In the rows, 128 means zero.
The same turns and mirrors carry the whole set onto itself, and each row onto the other rows of its family. Which rows share a family with each named row? Give them in list order.
These 32 rows form 4 families of 8 rows each.
nav: [118 125 164 119 134  74 138 142 137 142 155 143 155]
met: [132 110 157 115 164  76  95 136  92 143 128 132 172]
vugag: [123 116 169 148 139 125 144 131 137 136 119 128 147]
mefi: [140 122 162 144 135 133 147 132 133 141 134 134 152]
kab: [134 127 162 135 127 127 147 135 139 137 131 124 149]
miko: [145 110 143 142 164 115 120 106 119 134 112 118 175]
seziz: [107 124 159 137 143 121 101 119 118 156 142 149 168]
fogef: [161 105 159 128 137 102 144 130 100 155 140 135 171]
Gif: [141 117 136 115 162  73  99 142 108 140 142 143 182]
ditol: [134 110 135 115 168  92 150 157 128 133 120 115 162]
Zot: [156 109 146 124 159  77 143 155 128 122 120 124 159]
zasub: [146 111 141 147 149 122 106 118 110 130 105 125 165]
medag: [119 123 162 118 138  83 124 168 126 144 150 155 154]
Dor: [148 109 140 128 164  98 139 161 129 122 112 113 167]
Favik: [109 139 157 137 158  99 108 143 147 131 113 131 143]
medas: [142  98 165 139 136 101 142 132 100 134 151 139 184]
zabok: [117 131 156 120 141  77 132 160 128 143 161 131 158]
Rab: [124 115 141 119 162  65  94 143 109 135 131 131 175]
giku: [115 128 161 142 134 108  95 114 118 140 152 144 154]
saso: [149 114 137 126 154  93 143 165 120 132 113 112 170]
Kuze: [130 116 135 130 161  72  90 144 100 136 135 132 175]
Komu: [118 118 160 120 141  80 142 164 128 146 155 132 152]
pavo: [130 122 149 145 139 123 149 137 153 135 134 140 156]
feval: [155  97 147 126 140 100 134 132  96 144 151 133 183]
naro: [158 101 152 134 128 100 128 133 103 149 156 131 179]
folo: [107 140 144 132 160 100 109 146 135 125 111 125 146]
bama: [145 118 142 144 157 120 100 113 115 131 109 133 175]
tobe: [103 128 146 131 165  96  99 143 145 123 121 137 156]
loka: [128 122 169 146 135 105  94 116 118 144 142 157 167]
viten: [114 128 161 137 133  99 103 115 114 154 153 151 159]
sem: [145 107 143 143 169 124 106 132 109 136 106 130 172]
bobab: [121 135 140 122 166  97 102 141 145 143 109 133 144]

Same family as tobe: nav, vugag, fogef, Gif, ditol, loka, sem
Same family as giku: kab, zasub, zabok, saso, Kuze, naro, folo
Same family as feval: mefi, Dor, Favik, Rab, Komu, bama, viten

